First come named turns, each shown by rows before and after it. For each pair of rows after them, which turns, in which order, take the first row to the second? The first pair is done for you.
turn pima:
[ 19   9 -14   0   2  10   0 -20   1   4  11  -5 -13] => [ 17  10  -7  -3  10   5   0 -13 -14   7   7 -14 -14]
[  9   1  -2  13   9   5  11  -4 -20  -7  -3 -11  -3] => [  3  -5   1  17   6  -1   9  -3 -16  -8  -4 -14   2]
[-16 -18   6   7 -16  16  -4   4  11   1  18   2  16] => [-11  -7  -3  -1 -12  26  -2   0  12   1  21   8  11]
[ -3  13 -17 -13   7   1   6  -1   3  -5 -16  -7  -4] => [ -4  12 -11 -12  10  -3   7   3  -4  -5 -19 -13  -3]
turn ladot:
[ 18   4   0  -8   7  -7   5  14 -22  -1  -1 -18 -13] => [ 11  11  -5 -16  -1 -12   2  20 -12  -1 -18 -14  -7]
[ 0 -8  2 14  1  4  9 -8 -5 -1  7 -2 -6] => [ -2  -3   1  12   3  -2  13  -5 -10  -3  -3  -6  -3]
[ 16   8  12 -20  -1  14 -22  18  -7  14  28   7 -15] => [ 19  10  15 -14   7  11 -18  20 -20  16  26  -4 -16]
[-10 -19   6  11  -4   2  -5  10   9   5   6  -1  -1] => [ -6 -20   8  12   2   0  -2   6   1   3   6  -9  -3]
turn Sufo:
[ -2  26 -10  -8   2  15  14  -2 -10  -6 -25 -16   6] => [ -8  22  -9 -12  -5   8   6   5  -3  -3 -33 -12  12]
[ 11  34  -5 -11  -1  15  12 -12   5   6  -3   7 -18] => [  9  34  -7  -8   0   9  19 -13   7   5  -8   5 -12]
[ -7  -9  -2   2 -16   5  -9  -1  19  -8   7  15  10] => [ -3 -10  -3   0 -11  13  -9  -4  17  -7  14  14   4]
[ -2  12  -8 -13   3   6  -8  -3   2   2  -2   7  -3] => [ -1  13  -9 -11   5   7  -4   0   0   1   1   7  -2]
Then:
(2 to 3 turns a pair)
[  2  -1  14  -9  21   8 -13  -2 -16  16   0 -10  -3] => [ -6   7   6 -23   3   5 -17   5   8  14 -17   4   6] : ladot, ladot, ladot
[ -6   5  12 -13  -8 -12 -16  29  -3   8 -19   0  13] => [ -7  -7  11  -9 -17   0 -22  20  19   9   6  16  13] : pima, ladot
[  1   5  -6  -9 -21  14  -2   4  31  -2  -4  22   3] => [ 15  20 -13 -15  -6  28   7  -3  10  -2  -2  16 -12] : pima, Sufo
[ -6 -16   2  -3  -2 -23  -8   8 -11   0 -12  -5  13] => [ -6 -25   1   7  -6 -13 -10  -3   3  -1  13   5   9] : pima, ladot, ladot
[-10  -5  -4  10  -8 -14  13  -1  16  -6 -26   1  21] => [  7  21 -21 -12   8  11  16 -13   1  -7 -19   5  -4] : pima, pima, pima
[  0  -3  10  -8 -18 -26 -26   5  27   6 -38  12  17] => [ 12 -17  14  -7 -12  -1 -38 -12  30   9  18  24  -6] : ladot, Sufo
[ -3   8 -14  11  -3  14  10 -20  11  -8  -1   1  -1] => [ -3   4  -3  10  10  -2  11  -7 -21  -1  -6 -23  -4] : pima, pima, pima
[ -2  -3   4 -13   1 -20 -20  22 -21  16 -15  -1  -1] => [ -1  -3   0 -18  -2 -15 -26  24 -14  17 -10   4  -5] : Sufo, ladot
[  0  -1 -13 -22   1  15 -15  -5  24   4  22  19 -15] => [ 10  -4  -5  -6  28  13   1 -10 -19   5  25 -11 -25] : ladot, ladot
[ -1 -12   4  -3 -20  -2 -17  12  16   5 -26   5   6] => [ 10   2  -9 -18 -13  15 -13   0  18   3 -19  13  -5] : pima, pima
[  7  21 -15 -27  -2   9  -8   4   7   0 -17  11  -4] => [ 11  13   4 -24   9  -2 -12  16 -22   6  -8  -6 -10] : ladot, pima, pima
[-3 -6 -3  7 -4 11 -4  4 10 -2 29  6  1] => [ -3   9  -3   6  10  -5  13  11 -16  -2  -8 -18   7] : ladot, ladot, ladot
[  4  -4 -31   3 -10  15   1 -10  26 -11   4   5  -6] => [ 12   3 -25   3  12  14  11 -11 -12  -6   5 -18 -19] : ladot, pima, ladot
[  4  19 -17  -3   0   3  17 -10  -2  -7 -21  -7  -4] => [  8  20 -19 -12  -1  14   7 -12   1  -4  -7   2 -13] : ladot, ladot, pima
[  6  -5 -10  -3  -4   0 -14  10   6   7  27  13 -11] => [  4 -11   0   9   4 -19  -2  15 -19   8  13 -10  -9] : ladot, ladot, pima
[  6  -8  -4 -12  -2 -14 -10  23   3   5 -12  -9  14] => [  7 -18  -6  -9  -6  -7 -12  15  20   3   6   5  11] : pima, ladot
[ -6  -5   0   4 -16   9  -9  -4  20  -2  11   9   3] => [  4   4  -2  -4  -3  20  -6  -9   6   0  18   6 -12] : Sufo, pima
[  2 -26  12   7   7   7  -8  -2  16  -7  13  -6   3] => [ 12 -11   4  -8  18  21  -4  -4   5  -7  16  -6 -10] : pima, pima, pima
[ -6 -14  24   2   0 -26  -9  30 -18  17  -2  -7  -1] => [  3 -14  24  -3   5 -15 -13  24 -25  19  18  -5 -13] : Sufo, Sufo
[ -2  10 -25  -8   3   8  -6 -13  12  11  -8  22  -1] => [  3   5  -7  -7  20  -2  -6  -6 -26  17  -1   0 -11] : ladot, pima, pima
[ -9   2   6 -17 -17 -14 -13  23   9   6 -12  11  11] => [ -4 -15  15  -4 -12   0 -19   9   4   9  26  14  -3] : ladot, ladot
[ -3 -18   6  24  -3  10   1 -14  15  -6  21   4   6] => [ 10   3  -2  10  18  17  14 -18 -19  -2   8 -10 -11] : pima, pima, ladot
[ 11   8  -1  -8  14  20  -1  -8 -15   6   6  -3 -26] => [-10 -21  21  19  -5 -12  -5   7  -2   3   0 -10   4] : pima, pima, pima
[ -6  20  -1   3  -5 -11   3   8   1   2 -27  -6  10] => [ -1  -1   4  10 -13   8 -10  -8  13   5  26  12   0] : ladot, ladot, ladot
